In the rows, zero is written as 128.
name the system of each run
nivo, trace 1 (11 x 18)
[[160 102 111 121 160  86  83 125 136 154 126 141 157 174 151  81  77 132]
 [105  73 152 158 150 105 121 139  95 144 187 116 158 165 168 149 123 119]
 [ 85 114  82 140 148 114 156 133  81 172 115  81 109 114 153 133 103  88]
 [165 119  96 117 172 105 153 172 129 121  77 111 140 144 157 151  71 137]
 [130  87 128 169 169 165 162 118 120  77 139 114 153 157 176 120 112 162]
 [118 100  83 133 152 166 175 114 100 147 163 150 154  69 153 102 109 108]
 [160 149 147 116 158 175 150 172 137 150 115 117 167  92 147 164  91  83]
 [121 133 142 119 147 184 133  98 133  45 117  97 127 134 137 156  90  93]
 [141  78 101 115 128 172 125  82 119 100  96 192 110  89 141 141 125 117]
 [152 134 163 128 144 190 130 135  86 153 119 162 148  92 100 184 129 165]
 [127 173 172 100 108 167 168 127 102  83 148 103  78  92 115 148 127 135]]
visi, trace 2 (11 x 18)
[[169  86 161 132 148 162 112 136  90 113  87 118 103 130 162 175  88 100]
 [100 118 120  88 149 143 132  89  86 122 106 177 112 118 116 185 112 183]
 [149 113 104 129 104 136 201 157 119 115 119 156  94  70 135 136 167 158]
 [128 203 132 123 155 172 173 143 139 147 115 102 142 103 129  93 114 168]
 [158 176 133  80 136 105 126 131 173  99 173 140 100  98 136  93  92  87]
 [171 132 197 151 136 175  69 104 121 140 144 148 104 115 133 103 127 109]
 [123 126 169  79 102 111 102 136  64 175 153 138 118 124 100 171 112 123]
 [132 115 164 139 127 105 150 163 109 137  92 115  56 137 171 182 153 147]
 [108 159  93 124 148 107 139 100  99 140  89 121  72 134 114 105 120 197]
 [165 120 110 110 108  87 164 151 154 124 153 162 118 122 157  59 140 168]
 [114 170 161 169 158 145 124 125 143 167 193 115 144 125 140  76 146 137]]
zem, trace 3 (11 x 18)
[[135 123  87 122  86 133 136 102 114  77  64 102  83 132  94 106 132 138]
 [130 136 112  96 125 139 136 118 161 138 100 196 173 127 113 128 150 201]
 [113 161 142 145 100 119 149 154 162  92 186 114 149 116  80 154 183 122]
 [110 164 151  98  66 146 105 114 151 152  85 101 106 130 124  86 151  83]
 [143 138 106  70 128  80  81 127 148 132 108 173 139 135  87 173  99 117]
 [119  82 142 170  96 116  95 113 113  89 137 122 135 179  90 154 172 150]
 [ 58 129 115 109  89 118 153 124 106 198 108 124 133 129 134 126 173 150]
 [143 150  92 133 132  60 143 188 185 130  98 113 127 140 125 156 141 112]
 [116 145 108 154 129 105  79  81 158 102 131 109 121 176 103  58 132 137]
 [118  84 100  91  88  98 127 116 133 158 169 189 162 110 131  92 146 116]
 [117 113 137 176 135 129 104 158 161 158 131 111 187 145 128 171 157  71]]
mipi, trace 4 (11 x 18)
[[135 126 101 167 136  85 113 141 180 151  71 126 121 169 148  93 161 153]
 [116 144 105 123 128 125  83  74 145  91 156 145 162 156  69  90 120 153]
 [116  85 125 103  65 122 134 131 144 135 172 146 165 116 144  99 153  65]
 [113 159 107 155 132 104 110 165 145 181 100  75 154 136 101 150 134  69]
 [146 113 102 139 124  90 116 123 141  51 102  85 108 184 120 113 104 126]
 [ 64  74 110 138 129 135 111  72 130 135 122 155 161 167 155 122 153 143]
 [109 126  58 122 110  94 143 138 125 141 159 147 156  84  65 149 149 106]
 [139 137 114 156 100 123 181 180 158 118 125  68 166 145 141  84 146 120]
 [ 89 164  98 117 171 119 103  85 181 121 101 115 128 157 155  93  95 109]
 [154  72  88 144 120 147  95  95 151  84 123 176 157 116 105 134 135  92]
 [ 79 125 127 112  84 163 154 139 112 129 126  90 198 132 102 166 142 100]]
ziv, trace 5 (11 x 18)
[[137  73 165 166 148 145  82  97 107 119 187 168 138 136 127 145 141 122]
 [ 75 130  84  96 115 144 164 123  70 156 126  99 160 104 104 149 103 113]
 [144 107 126 151 151  94 169 185 152 128  95 115 105 141 192 161 141 132]
 [156 149 114 173 178 150  78  91 121 111  99 116 119 150  89 101 100 159]
 [143  98 101  72 117 122 151 110 119 114 176 190 148  99 141  90 101 142]
 [107 143 140 177 148 171 156 149 135 166 153 127 143  75 131 168 173  97]
 [153 145 106 120 113 132 142 149 128  87  88  56 119 138 120 113  83  77]
 [157  94 157 114 147 138  84 105 156 141  85 187 117 149 184 119 118 135]
 [110 154 112 112 144 141 109  93 112 102 156 164 126  92  55 188 128 136]
 [128 100 138 116  73 153 207 155  97 107 124 109 116 108 154 127 156 148]
 [129 200 137 143 157 133 122 144 174 175  71 103 107 128 139 111 139 134]]
kul, trace 6 (11 x 18)
[[177 120 108 102 115  54  86 152 103 147 118 138 111 150  84 127  95 141]
 [135 110 191 151 106 111 111 149 132 150 172 121 158 181 148  99 161 162]
 [ 58 136 122 105 116  82 127 121  85 166 172  99 113 135 118 151 127 102]
 [150  86  94 180 150  84 113 172 119 171  95 103 152 159 135 142 123 111]
 [105 126 129 137 160 117 105 104 129  99 179 113 185 187 118 112  96 158]
 [110  56  97 130 125 106 136 113  93 148 185 165 131 104 155 118 129  98]
 [107 123 117 169 156 171 124 143 131 172 124 113 211 119 114 165 134  94]
 [124 104 102 125 164 128 151 123 127  47 148 107 140 142 144 165  76 103]
 [117  75 100 161 158 171 109  68 132 130 107 177 134 120 165 100 135 130]
 [135 138 113 106 136 184 152 124 106 116 148 162 180  75  79 169 116 142]
 [134 117 135 141 136 170 193 150 159  83 122 119 118  98 190 140 144 105]]
kul, trace 7 (11 x 18)
[[ 84 115 100 125 147 139 144 137  79 163 109 111 148 107 110 209 114 105]
 [149  99  97 180 182 133 156 148 138  90  99 108 150 156 160 145 110 155]
 [ 97 131  93 124 164 151 132  60 130 101 166 156 138 122 133  75 108 156]
 [159 108 100 121 122 154 153 143 122 160 156 178 152  48 124 123 133  92]
 [132 165 162 144 142 189 139 147 174 100 122  93 161 116 136 159 129  76]
 [127 119 119 104 142 141 110  80 126  64  92 131  65 128 147 142  92  98]
 [167 103 142 132 125 178 105 104 110 146  72 186 126 114 118 125 144 181]
 [123 170 165  96 113 159 192 150 113 104 155 128 126  99 116 157 145 185]
 [111 157 110 140 129 120 173 139 150 141  95 100  56  98 171 103 153 111]
 [167 191 103 122 143 120  85 123 156 140  82 122 121 127  76  92 102 131]
 [194 125 181  93  87 108 115 146 139  94 171 150 112 138 131  90 120 141]]
ziv, trace 8 (11 x 18)
[[119 138 177 131 159 138  76 126  88 172 112  90 113 156 141 157  88  98]
 [134  98 123  90 145  77 112 121  72 122 131 142  77 141 137 167  78 140]
 [137 106 145 155 162 134 144 141  59 167 130 146 108 117 130 168 135 199]
 [138 176 109 130 167 117 179 152  92 132 153  91 107 109 122 107  88 171]
 [182 116 141 168 160 122 132 148 121 155 162 130  94 109 176  67 114 122]
 [159 146 131 132 168 148  87 125 103 167 164 127 149  97 103 117  72  78]
 [136  83 146 102 141 142 143 137  89 117 157 130 124 109 175 167  81  74]
 [122 117 123 148 173 157 124 123  85 161  67 117  90 108 144 189 107 115]
 [183 129 109 102 160 117 149 144 102  88  93 140  90 118 123 156  77 171]
 [158 136 156 144 169 179 147 109 108 127 139 169  95  89 152 109 129 189]
 [153 182 113 112 133 146 156 137 116 138 163 125  97  51 102  97 108 105]]
Ninup, trace 9 (11 x 18)
[[101 177 139 128 150 166 176 138 177 123 161 102 169 116 166  92 127 119]
 [156 116 103 140 168 132 112 109 182  99 105 171  92 100 165 131 119  82]
 [161 122 139 156 147 197  92 102 110  92 124 127 175 128  78 145 104 123]
 [ 88 136 132  84 104 162 187 134 128  82 130 119 139 103 131 193 133 111]
 [124 124 101 156 125 158 145 117 130 146  37 137  88 106 134 136 170 153]
 [157 185  92 105 122 131 138 121 128 100 120 116 134 117  60  88 100 170]
 [125 142 172  72  82 126 127 112 179  96 147 181 119 133 141 118 166 151]
 [116 170 152 146 123 149  78 104 130 181 121 131  87  92  98 128 161  84]
 [177 154 147 100  93 104 108 177 135 110  99  82 131 148  91 146 100  91]
 [ 80 131 170  94 132 119 103 100 119 119  90 119 107 192 153 161 122 164]
 [108 101  87 131 102  82 112 104  66 145 136 131  73 117  81 133 141 129]]
Mar, trace 10 (11 x 18)
[[103 164  79 138 130  56 123 154 133 165 141  97 142 143  74 125 135 133]
 [134 121 152 135 106  80 131 157 174 121 177 114 145 174 168  75 151 128]
 [ 96 146 104 129 160 109  71  91 150 167 165 132 160 142 117  90 102  87]
 [134  79 102 153 114  74 126 167 137 124 163 107 145 139 133 147 135  56]
 [ 86 124 141 121 145 152 125 122 142 122 135  84 206 180 158 126  95 104]
 [ 83 120  50 111 153  94 158 113 158  97 138 135 135 115 142 146 111  90]
 [132  76  90 163 112 154 152 138 156 122 107 130 206 142 145 103 153 124]
 [103 165 105  95 127 162 160 123 156 109 177 138 193  85  98 131 121 105]
 [124 112 123 138 108 159 145 127 185 115 108 146 121  92 172 123 167  61]
 [156 142 108 105 110 180 106 124 143 120  75 122 184 116  83 133  99  87]
 [125 107 141  72  84 135 148 125 150  65 129 165 123 113 130 185 143 109]]
mipi, trace 11 (11 x 18)
[[133 132 140 189 181 185 125 141 106 174  93 107 162 127 127 157 128 149]
 [134 144 113  72 139 121 162 116 108  55 148 128  91 113 125 143  72 142]
 [123  87 154 166 144 174 154 131 136 159 111 163 131 107 196 137 174 143]
 [130 197 108 100 156 147 136 122 102 133 122 126 122  84  62 155  93 148]
 [180 104 172 116 106 146 169 158 155  80 130 142 110 125 188 114 140 142]
 [ 88 182 159 129 170 176  96  90 125 181 101 133 117 115 124 148 127 134]
 [201 109 129  94  96 117 130 145 118  77 124 165  85  94 103 145 116 126]
 [101 139 208 139 118 173 132 139 116 168 118 108 150 157 156 144 162 165]
 [129 172 119  89 133  82 113 115 120 126 133 146  39  98 104 138 114 124]
 [188  85 171 166 105 149 116 150 116 146 112 148 139 144 141  99 162 173]
 [ 88 188 162  73 139 113 106 108 105 154 175 122 125 137 103 135  95 141]]
Ninup, trace 12 (11 x 18)
[[146 114 160  70 108 159 115 101 114 128 166 204 142 100 122 128 122 149]
 [136 159 182 149 120 158 141 162 114 166 151 125 100  76 117 167 172 111]
 [170 161 149 117 124 139 143 164 124 129  72  70  86 128 155 107  94 106]
 [149 127 144  78 161 118  99  99 108 107  96 160  97 156 139 141  72 179]
 [127 101 160 124  98 131 120 107  61 122 181 155  93 111  95 146 152 164]
 [131 134 153 108  77 136 166 174  96 199 129 107 131  97 142 110 147 117]
 [159 173 143 125 174  88 131 169 148 164 101 115  89 140 164 121 105 156]
 [162 111 156 129 148 110  87  95 104  88 166 132  84 163 140  85  89 149]
 [123  85 162  90 105 140 111 118  75 162 181 161 154 113 136 144 111 102]
 [133 123 155 162 142 121 157 192  98 184 133 103 118 110 149 183 150 123]
 [148 131 117 147 160 120 160 147 106 120 102  70  95 153 176  85  84 146]]
visi, trace 13 (11 x 18)
[[109 115  76 138 139 113 104 117 149 118 146 102 202 159 108 109  94  76]
 [127  64 123 155 134 143 101 114 153  87 133 136 182 161 146 151 126  80]
 [ 83  86  95 148 127 164 114  96 103 121 111 129 183 133  93 181 138 107]
 [122  89  81 120 107 141 171 156 132  98  80 123 175 124 121 184 134 111]
 [106 147  94 137 149 177 159 113 166  73  83 123 166 127 111 160 136 146]
 [137 144  81  99  98 161 147 111 171  74 119 147 163  91  85 113 129 101]
 [159 154 159 122 108 193 122 139 177 110 116 138 188 110 103 136 142 102]
 [118 175 157  92 101 153 102 124 145  99 131 112 142 117  71 180 128  81]
 [154 132 160 105  80 147 100 131 143  99  60 124  99 132 107 168 146 100]
 [127 161 145  99  94 129 105 121 136 120  75 148 121 145  70 167 158 181]
 [130 154 136 107  54 101 154 154 157 100 111 122 101 129  95 125 188 153]]
zem, trace 14 (11 x 18)
[[195 125 156 157 133 144 133 174 172  89  87 126 146 149 138 147 138 146]
 [ 76 186 143 111 142 149 119  70 109 118 173 119 110 123  98 103 122 159]
 [186  93 139  95  71 117 150 169 131 127 119 164 104  87 140 133 147 102]
 [126 176 176 151 174 155  72 121 137 156 113 111 157 161 102 162 117 144]
 [113 111 123  83  81  87 153 123  80  86 161 109  77 131 120 130 117 128]
 [154 110 154 154 139 139 104 138 149 178  62 171 111 134 159 139 170 158]
 [115 172 111 131 146  86 139 151  99 135 185  89 146 137  71 137 106 155]
 [141  99 165 120  82 114 137 134 156 108 117 124  87 155 196  78 155 120]
 [121 162 111 133 183 110  83 112 129 201 143 168 129  99 103 135 117 122]
 [168  82 133 139  91  99 133 167 104  87 161  84 151 162 122 119 109 105]
 [ 67 121 156 126 161 152 109  81 132 174 110 146 115 150 193 121 136 137]]
Mar, trace 15 (11 x 18)
[[187  99 140 102 153 134  81 109 136 114 105 199 129 134 137 137  92 151]
 [111  92 138 156 116 148 106  92  68 101 151 138 108 120  78 181 154 141]
 [ 90 144 154 118 102 147 179 157  81 172 101  79 105 120 150 147 145 143]
 [157 190 124 117 176 108 144 149 170 127  82 127  98 136 143 122 108 178]
 [177  99 115 142 117 112 101  94 121  88 151 170  99 132 108  68 130 168]
 [120 107 164 133 111 139 103 123  68 197 174 153 141 107 107 139 146 128]
 [118 173 172 158 155 121 132 169 125 147 133  71  86 126 137 178 137  99]
 [154 135 125 112 143 113 122 122 126 100  86  86  90 169 165  78  70 133]
 [145  75  94 110 156  90 107 109  98 131 142 191 143 142 125 135  97 175]
 [ 94 102 139 198 137 140 142 127  92 134 181 118 140 131 110 158 180 156]
 [105 180 133 132 136 145 177 153 113 168 142  62 116 104 151  90 117 112]]
nivo, trace 16 (11 x 18)
[[107 118  89 171 129 138 104 106  76 128 120  76 116 119  75 138 117  78]
 [144  93 112  59  90 103 155 156 116 128  69 148 133 140 149 155 109 146]
 [105 144 141 184 190 146 145 122 143 109 126 131 122 145 142 166 159 192]
 [160 121  87 141 101 142 163 128  91 112 161 111 119  84  97  59 120 126]
 [136 154 165  73 123 145 141 153 177 168 118 154 174 125 178 114 119 121]
 [115 154 141 170 170 137  91 105 155  81 172 108 125 135 103 160 126  83]
 [143  69 104 106  65 139 109 105  92 129  90 132 117 121 122 103 124  82]
 [101 135 145  96 155 125 123 132 130 159  98 171 153 142 129 207 133 177]
 [139 136 132 187 127 130 157 143  95  82 150  87  71 112  96 147 159 146]
 [140 145 108  78  92 140 153 114 133 147  88 134 122 116 144  47 115 157]
 [149 159 162 130 176 113 107 143 186 123 182 173 155 132 134 147 132 146]]

runs to name
trace 17 (2 x 18)
[[118 147  59 131 148  74 165 132 148  92 179 114 116 110 115  99 114 117]
 [159 106 140 161 142 177 116 111 149 125 129 120 155 139 176  48 113 108]]
  visi
trace 18 (2 x 18)
[[ 91 167 167  70 105 136 141 131 113 111  90  98 123 161 117 177 117 162]
 [115 134 144 127 113  81 130 118 133 120 109 138  41 149 149 122 170 180]]
  ziv
trace 19 (2 x 18)
[[159  98 131 148 111 172 152 168 127 159 120 155 205 102 119 148 157 137]
 [ 75 163 136 115 147 144 172 124 159  66 156  92 134 132 147 168 123 111]]
  kul
trace 20 (2 x 18)
[[158  92 107 156 112  92 160 172 127  69 133 128 124 135 101 184 158 151]
 [ 93 132 108 146 102 174 176 113 125 145  87 110 147 128 140  80 168 174]]
  nivo
trace 21 (2 x 18)
[[162 114 123  87 145  94 146 173 131 108  84 111 131 162 167 157  72 131]
 [126 115 143 171 196 151  92  75 116 119 119 165  90 139 144 144 131 178]]
  ziv
trace 22 (2 x 18)
[[132  80 153 120  65  97  94 133 105 131  95 117 131 192 119 128 150 148]
 [ 58 133 105 129 138  76 142 112 118 153 143 142 109 146 123 151 165 186]]
  nivo
trace 23 (2 x 18)
[[ 82 160 140 145 127 137  70  85 153 142 114 102 101 137 117 125 147  62]
 [163  76  96 111  71  99  97 130 114 108  71 136 125 148  92 137 127 109]]
  mipi
trace 24 (2 x 18)
[[ 88 110 152 115 123 159 102  75 116 109 150 175 158 143 103 165 151 168]
 [ 99 136 108 143  80 131 164 148 112 148 142 105 111  73  95 146 183  86]]
  Ninup
trace 25 (2 x 18)
[[156  92 182  95 107 176 108 113 143 107  85 163 137 147 174 129 124 130]
 [101 145  98 110 134 145 105  88 103 113  99 149 113 104  58 191 127 133]]
  Mar
trace 26 (2 x 18)
[[179 119 102  96 158 107 155 169 127 152  88 141 144 130 166 118  73 154]
 [136 125 159 154 183 135 124 101 114  96 180 158 103 141 143 126 123 201]]
  Ninup
trace 27 (2 x 18)
[[173 101 100 160 135 113 104 159 144 192  78 147 132 112 143 120 136  89]
 [166 140 163 121 127 140 109 143 126  66 169 105 173 154  81 155  95 127]]
  Mar
trace 28 (2 x 18)
[[167 128  76 102 154 107  89 105 126  97 110 144 145 145  87 112  61 134]
 [141  55 184 144 110 140 137 144 115 124 150 157 144 153 182 150 159 148]]
  nivo
trace 29 (2 x 18)
[[120 113 119 153 158 129 147 131 159 138 105 129  76 105 206 124 138  79]
 [192 131 106 145 140 143  76 126 122 117  82 134 131 115  63 148 101 107]]
  ziv
trace 30 (2 x 18)
[[122 130 118 138 140 115 151 151  90 134 123 142  84  86  97 219 153 141]
 [157 164 140 130 107 159 162 144 107 114  68  86  90 126 119 104 127 177]]
  nivo
trace 31 (2 x 18)
[[165 142 166 144  84 148 114 120 139 135 154 148 100 105 110  64 178 145]
 [143 166 179  73 110 121 104 158 132 184 163 140 166 120 114 137 110 107]]
  zem
trace 32 (2 x 18)
[[128 128 111  98 126 104 174 131 173  88 127 149  68 101 185 122 135 107]
 [181 149 114 179 163 160  80 112 142 146 113 148 137 102  82 100 127 127]]
  zem
trace 33 (2 x 18)
[[142 175 107 138 127  88  99 139 183 129 163 125 115 102  88 106 141  66]
 [155  76 175 126  73 158  98 131 114 112 142 117 172 155 131 119 128  86]]
  ziv
trace 34 (2 x 18)
[[ 78 123 140 104 119 209 164  90  99 126 145 124 167 107 149 117 119 130]
 [148 153 111 108 156 140 146 144 149 123 130 164 103  53 124 178 119  81]]
  nivo
trace 35 (2 x 18)
[[107 186 155 141 122 120 129 148  89 157 173  71 118 118  74 140 133 125]
 [155 120 163  75  86  95 126 149 136 127  85 118  80 156 177 103 114 120]]
  zem
trace 36 (2 x 18)
[[146 132 177 140  97 113 137 169 165 110  93 128 112 161 136 164 187 170]
 [ 82 177 114 118 131 135 106  75 108 145 112  86  81 131 117  72 108 117]]
  Ninup
trace 37 (2 x 18)
[[117 194 136 103  91 121 134 132 165 139 150  92 145 133 110  51 134 117]
 [156 153 167 132 125  97  66 143 187 142 147 123 126 153 134 103 131  72]]
  visi
trace 38 (2 x 18)
[[150  58  80 135 115  91 147 134 139 124 113 185 101 109 163 126 154 125]
 [145 160 125 166 160 183 127 140 133 135 111 124 191 115  73 158 134 155]]
  ziv
trace 39 (2 x 18)
[[153  48 150 118 122 129 134 128  99 109 127 144 147 171 186 112 102 156]
 [ 67 139 126 141 180 122 123 113 102 173 178 143 137 110 118 186 131 129]]
  mipi
